128 stands for zero in the data rows.
Here are some points, each followed by its number:
[156 156 165 149  94 154 105  76 128  62 103 120 142 142 159 156 147  99 152 154 122 164 118 138 143 142 136 123 122 109 140 131 104  92 154 134 103 135 109 110 135 125 129 125 108 130  89 124] 0
[106 103 186  66 190 129 131  75  99  99  83 130 146 129 190 163 127 101 122 115 175  95 158 100 178 133 138  97 180  69  96 110  82 159 131 172 155 152 100 117 136 166 169 131 116  53 126 142] 1
[120 122 131  90 134  90 147 153 164 134 132 102  93  76  88 102 149 174 135 127 137 126 124  89 147 139 118 184 156 198 120 168 112 155 153 125 134 121 141 110 114 134 123 131 187 113 136 110] 2
[133 120 136 115 105  99 124 156 138  98 116 135 130 133 113 118 155 144 143 138 156 135 120 135 159 139 130 139 136 157 154 144 123 132 125 135 128 150 140 128 116 141 148 164 150 119 101  97] 3
[102 162 145 125 102 122  44  80 121  84 109 117 128  81 158 151  93 142 133 153 109 121 158 119 142 138 157 100 164  82 136 112  97 108 192 132 119 171 133  95 110  94 160 118 118 141 111  84] 4
[137 101 123 177 113 175 188 143 103 114 134 140 134 168 106 122 105 141 134 118 128 163 130 126 125 105 112 110 119 122 102 141 130 133  99 100 112 113 111 157 118 117 129 126 125 170 146 137] 5
[150 109 109 143 135 103 135 172 131 111 124 139 116 128 115 127 120 139 129 163 138 130 116 142 123 113 120 116 113 158 135 137 147 147 109 114 118 121 106 121 132 152 139 140 116 156 120 147] 6
[158 127  89 165  74 133 107 117 156 194 109 152 161 174 170 138 127 146 139 150 123 121 134 120  80 160 116 111 137 116 138  99 163 125 121 135  93  92 155 167 142  71  68 133 148  90 103 127] 7
[177 113 131 210  68 189 231 117 102  15 111 182 142 123 103 144 129   0  56  38 138 143  14 122 149  74  60 115 122 110  58 191 156 122   0 167  80  63  65 189 233 120 143  63 180 221  62 192] 8
[112 133 135 100 122 137  93 135 134 164 137 131 122 121 124 140 127 110 124 100 131  96 126 129 119  97 139 157 155 120 122 122 140 145 113 148 139 108 138 134 150 109 141  94 127  91 128 143] 9
[ 96 152 119 107 133 124 107 131 159 115  87 131 128 107 160 145 133 125 145 162  99 138 137 161 116 143 162 120 115 128 127 117 136 107 123 125 140 155 138 142  97 106  86 130 118 101 127 125] 10
[127 110 122 147 103 146 141 115 127 136 147 115 129  93 134 128  78 112 105 145 141  95 141 116  87 102 112 122 111 110 130 128 164 123 110 137 107 119 142 110 152 124 130  71 136 155 107 151] 11
[135  81 126 178 132 160 182 111  91 121 151 118 141 148  99 115 132 132 119  78  99 195 123 128  83 123 137  69 107 128 144 116 104 145 118  98 129 120 116 183 137 107 126 143 116 145 142 162] 12
[193 157 196 172 122 149  47  60 119 120 149 180 150 180 161 204 129 161  43 103 147  69  88 147 138 230 161 190 161  74 182 201  87  97 203  86 162  78 113 103  57 112 172 132 177 134 170 104] 13
[135 128 129 134 123 109 120 137 126 154 126 131 129 139 138 131 142 134 121 125 126 128 117 141 137 112 127 139 122 150 138 135 119 126 104 129 133 119 145 113 121 154 135 128 137 124 125 143] 14
[217  61 198 133 149  19 148 132 128   0 114 189 181 185 125 209 196 185  80 121 175 120 118 190 249 162 127  69 148 157 174 136  63 117  68 108  93 115 118 146  89 164 196 135 141  75 110 140] 15
[138  77 110 154  76 155 165 110 108 185 168 137 146  89 107 117 111 126  99 127 136 115 151 101 117 110 110 108 124 105 135 139 143 121 145 130  90  91 171  95 174  90 133  81 183 169 130  97] 16
[ 84  96  77 194 130  88 180 215  68 187 166  90 136 124 128  92  74 132  84 155 138 137 140 195 156  60 136  86  95 156 154 124 122 121  75  64 166 139 170 117 104 149 190  89 119 151  96 126] 17
[143 110 133 131 125 130 142 117 123 135 131 121 135 149 114 111 145 142 144 115 120 145 132 116  96 138 130 143 135 116 155 136 117 131 121 120 134 126 138 137 131 109 124 113 146 126 154 123] 18
[135 111 110 106 151 106 126 142 161 125 143 138 106 136 125 117 144 158 142  90 137 122 120 114 118 137 145 138 133 164 128 125 119 134 144 109 141 158 146 123 121 125 118 136 155 123 154 115] 19
[126 106 121 118 151 156 163 121 139 155 128 117 116 117 149 129 145 153 118  80 144 155 136 129  77 136 161 126 120 120 109 116 101 126  79 129 138 145 152 129 133 106  99 119 137 113 164 136] 20
[111 127 153 124 187 141 122  83 115 105 138 124 121 110 152 167 120 136  98 112 143  98 140 116 121 124 150 114 132 115 138 141 149 110 176 135 119 135 106 115 147 141 129 145 122 141 135 122] 21
[215  55 100 201  85 120 116 124 107 157 170 125 131 142 126 107 103 181  61 135 162 119 133 139 122 146  79 102 138 140 183 169 141 149 170 130 105  65 144 128 160  85 125 116 215 146 112  71] 22
[ 97 109 128 157 129  78 168 128 146 115 178  70 132  97 132 108  79 167 121 137 132  71 125 189 133 146 138 131 108 166 132 164  76  98 109  99 145 139 159  31 111 146 174  63 154 115 126  97] 23
[125  74 114 116 209  85 123 152 137 130  87 123 117 142  72 101 162 140 142 145 154 111 169  94  98 119  95  49 144 150 172 106 185 110  95 210 139 149 116 116 134 175 113 187 134  87  72 125] 24
[ 28 114  23  87 110 167 255 210 225 130 138  43  88  49   0  30  89  78 228 183  65 243  82  58 130  29 128  95 124 200  49  27 154 168  50 128 131 153  83 173 255 110  11  63  68 117 135 207] 25
[ 93 158  83 137 135 127 116 135 157 179 116 105 119  82 149 130  75 112 128 143 116  83 111  96  91  94 125 125 111 126  67 109 195 140 132 135 143 129 108 145 146 118  89 126 111 131 128 158] 26
[130 161 116 144 117 119 106 176 137 224 152  68 123 112 198  90 137 155  93  98 198 109  86 164 135  72  92 191 131 117 119 141 143 138 130  99 170 130 162 140 113 100 170 175 147 161 143 106] 27
[ 99 138 140 102 148 145 137 131 117 146 130 100 110 107 132 121 107 118 132  99 124 140 157 130 120 122 140 137 116 106 102 129 111 142 131 116 130 131 139 127 126 124 121 132 117 136 139 129] 28
Which three points above are nearest to each new point by angle? Their numbers follow each, nearest first.
[ 78 100 165 141 183  72 101  58 102 136 133 146  53 190 106 101 175 181 115  94 119 149 117 151 118 175 162 207 119 101 155 132  45 108 179 113 200 136  85  98  50 152 150 173 122  95 220 152] -> 13 19 18
[168 110 164 131 132  77 160 136 115  76 129 169 155 153 135 164 162 140 132 115 152 109 122 135 159 142 113  85 146 144 141 118  90 122 119 129 114 130 133 129 127 163 157 123 149 115 115 123] -> 15 3 1
[144 175 126 168 145 168 174 103 108  98 129 150 185 222 135 144 137 141 108 144  95 173 136 129 137 174 169  78  97 100 178 138 114 122  97 106 100 121 101 169 133 156 121 161  63 119 162 111] -> 12 5 0
[146 106 168  98 141  82 107  99 163  84 114 181 130 151 153 168 151 148 118 150 168  96 109 122 145 138 143  88 177 138 141 124 126 110 112 135 114 134 127 137 121 158 144 100 140  96 111 133] -> 15 1 3
[ 62  38 141 126 164 100 143 120 234  97 157 132 110  63  64 127 125 140 134  87 153 102  85 114 155 110 176 162  98 230  89  85 128 135 105 109 206 157 145 103 149 154 149  94 132 119 191 133] -> 19 2 23
[103 125 145  69 169  95 147 151 130 102 140 136 134  93 160 139 114 114 116 115 154 124 127 135 160  98 162 117 128 127  83 104 117 138  93 136 135 122 119 125 129 137 148 116 131  96 112 149] -> 1 9 28
[ 76 160 184  86 157 191 103 175 134  39 118 109  98  25  86 104 118  93 156  47 177 166 102  50 168 150 136 228  55 175  82 183 174 135 223 136 174 118  73 111 148 146 134 199  99 125 169  92] -> 2 28 21
[100 145 122 131 152 145 152 146 118 122 151 115 140 126 151 129 136 134 118 123 131 162 124 146 138 126 127 100  96 133 135 133 129 125 129 111 132 135 113 134 132 130 137 153 147 125 140 138] -> 12 17 5
[ 96 124 112 122 106 158 110 129 154 127 150  96  88 100 127 115 105 113 132 128 125  94 103 115 110 104 126 150 131 139 106 147 158 139 171 146 158 126 128 123 155 142 128 101 137 134 135 113] -> 26 11 9
[163 100 133 147 115 113 103 124 138 114 111 152 159 114 133 123 152 153 111 181 128 154 180 121 129 157 143  86 177 115 131 147 153 105 152 136  99 142 157 114 110  88 142 111 198 133 106  84] -> 22 4 16
[130 121 124 119 164 113 136 133 118 134 132 134 166 168 115 115 155 136 159 141 113 154 131 113 102 126 128 112 117 132 154 120 136 137 102 129 127 150 121 144 126 135 120 139  98 131 116 143] -> 24 12 18
[123 120 111 115 143 121 120 145 142 106 124 126 114 116 141 138 126 146 122 151 134 117 137 123 141 129 138 100 151 139 123 127 149 117 149 145 122 127 111 127 128 128 120 133 128 108 124 137] -> 24 21 10
[148 127 125 138 127 144 168 133 139  90 102 124 121 119 155 154 136 153 132  84 130 196 176 127 140 122 128 110 107 114  93 105  97 180 111  97 137 123 136  97 145 112 116 141 121 110 156 163] -> 20 12 28
[134 198 119  73  61 157  77 160 131 131 130  81 100  44 153 174 121  81 121  92 216 138 133 160 217 103 102 153 139 141 125 162 126 152 215  80  89 101  97  80  90 129 161 187 138 196  71  39] -> 27 4 3
[131 140 140 115 139 138 111 121 136 106 118 114 113 116 139 136 130 124 123 133 121 121 118 119 126 133 144 134 134 125 115 112 118 107 150 137 129 138 114 120 124 134 137 126 105 121 140 130] -> 4 21 0
[133 128 155 130 151 115 121 140 123 122 137 125  84 109  99 112 148 151 149 116 143 148 121  88 144 125  97 149 140 148 145 155 151 144 169 149 132 126 123 141 130 154 133 154 143 129 116  78] -> 2 3 24
[149 108 120 156 119 131 112 141 138 148 134 127 136 167  67  99 130 153 123 108 106 143 118 135  97 159 123 161 121 124 165 123 111 100 131  98 135 125 133 131 131 105 124 101 133 138 167 124] -> 18 12 22
[ 97 160 130  78 143 142 117 161 136  94  60 117 125  81 188 160 133  80 136 102 132 153 149 147 162 130  95  86 152 124  67  84 150 199  89 127 119 130 116 145 142 125 146 189 117 139  64 153] -> 1 28 10
[142 145 191 106 147  60 153 135 149  66 131 106 165 174 101 138 199 152 189 153 119 169 118 144 132 141 152 141 133 136 137 122  27  86 103 123  88 163 143 149 107 147 162  86 162 105 116 154] -> 15 3 0
[120 134 148 122 104 137 134 129 138 159 131 139 136 137 126 131 138 107 128 121 143 116 112 116 128  95 111 159 141 121 133 121 120 143 101 134 114 105 131 126 133 129 128 104 129 137 103 133] -> 9 8 14
[160  91 134 112 124 131 149  96 104 108  97 142 177 112 126 138 112 110 110 153 120 139 182  92 128 144 165  75 148  62 109 115 106 181 119 183  83 116 119 106 128 136 146 106 140 142  96 140] -> 1 16 4
[119 144 155 103 103 138  89 124 123 101 122 115 130 120 145 137 117 124 125 141 123 130 121 118 131 136 125 131 147 107 116 118 100 119 174 132 119 132 114 120  96 127 127 121 145 120 119 119] -> 4 0 13
[115 133 120 140  77 108 101 142 152 167 162 105 111 105 114 109 120 165 143  98 128 142 113 127 117 143 115 162 131 174 118 125 125 130 123  99 144  93 170 123  98 101  92 141 171 132 134  64] -> 2 27 19
[128 111 129 156 150 122 182 101 146  94 118 123 131 114 142 145 127 116 103  92 144 120 115 122 158 120 138 100 129 137  98 129 136 128 126 135 134 127  99 138 156 125 134 133 121 120 131 170] -> 8 1 21
[155 166 223  69  26 104  46 120 166 120 110 179 161 255   5 104 135  38 222 158  86  28  73  77  16 106  70 240 166 138 205 119 197 111 122 255  80 139 119 107 117 171 105 116 105 144 107 173] -> 9 24 7
[134 133 137 141 135 109 128 101 117 127 118 139 147 138 156 144 118 143  99 123 132 117 158 152 123 158 148 113 116 111 124 125 121 104 149 128 152 141 139 109 116 126 142 139 124 136 153 119] -> 13 21 4
[124 157 144  85  57  81  82 155 144 129 124 149 157 170 170 158 136 146 125 165 156  98  90 176 205 154 120 116 192 117 132 129  55 110 109 111 104 134 155 136 122 142 172 150 124 100 112 128] -> 15 3 14
[117  97 121 129 124 128 135 105 116 198 143 107 132 100 137 100 110 134 125 130 119  83 170 100  79 117 114 173 160 112 159 146 138 139 123 154 140 115 160 142 122 123 152  98 155 123 145 101] -> 16 9 11
[118 132 104 101 143 118 103 129 137 135 131 129 120 130 119 105 144 139 148 140 117 126 138 116  83 149 127 130 128 145 146 137 142 131 144 144 125 141 125 143 122 129 114 144 120 104 129 102] -> 24 19 10
[148 141 125 132 170 105 134 155 112 127 134  97 163 143 179 129 145 150 104  98 181 140 117 172 170 131 119  92 118 151 133 124 110 141 115  91 119 141 117 145 147 131 153 146 122 131 158 155] -> 15 27 17
[129 174  71 161 147 142 106  97 160  86 131 161 109 122 103 157 136 160  94 129  94  50 100 139  93 161 108 132 114 180 110 152 170  67 199 102 152 135 138 116  98 105  90 106 129 131 163 128] -> 13 19 21
[100 106 115  83 115  86 121 122 128 168 157 121 116  97 168 160 127  92 105 147 127  95 169 115 112  97 158 150 149 107  93  93 100 170  88 139 134  91 188 126 162 150 138  80 142  99 104 119] -> 9 11 1
[127 137  73 139  98 135 157 161 156 136 137 114 128 104 109 131 124 130 149 137 127 137 102 112 136 110 121 122 131 148  99 128 176 119  90 118 121  98 137 147 143 113 118 111 112 156 124 134] -> 25 26 8
[107 113 124 136 124 175 128 151 127 204 151 146  89  81 182 104 150 153 161  82 152 204 115 136 119 106 117 142 138 125 130 132 144 190  84  73 123  53 192 139 141 105 115 168 156 164 126 109] -> 27 20 28
[144 158 180 140 179 193 180  93  54  85 146 113 166 175  44 119 136  83  74  63  78 131 129 101  91 216 169 182 118 104 149 165  79  57 199 106 194 143 132  95 154 160 147 129  66 172 216 146] -> 13 18 21
[129 121 131 147 135 142 154 140 120 120 127 124 142 135 108 124 131 131 120 109 121 164 131 124 131 142 120 108 108 117 121 122 129 124 125 114 125 117 124 138 128 124 125 133 128 141 126 137] -> 12 5 8
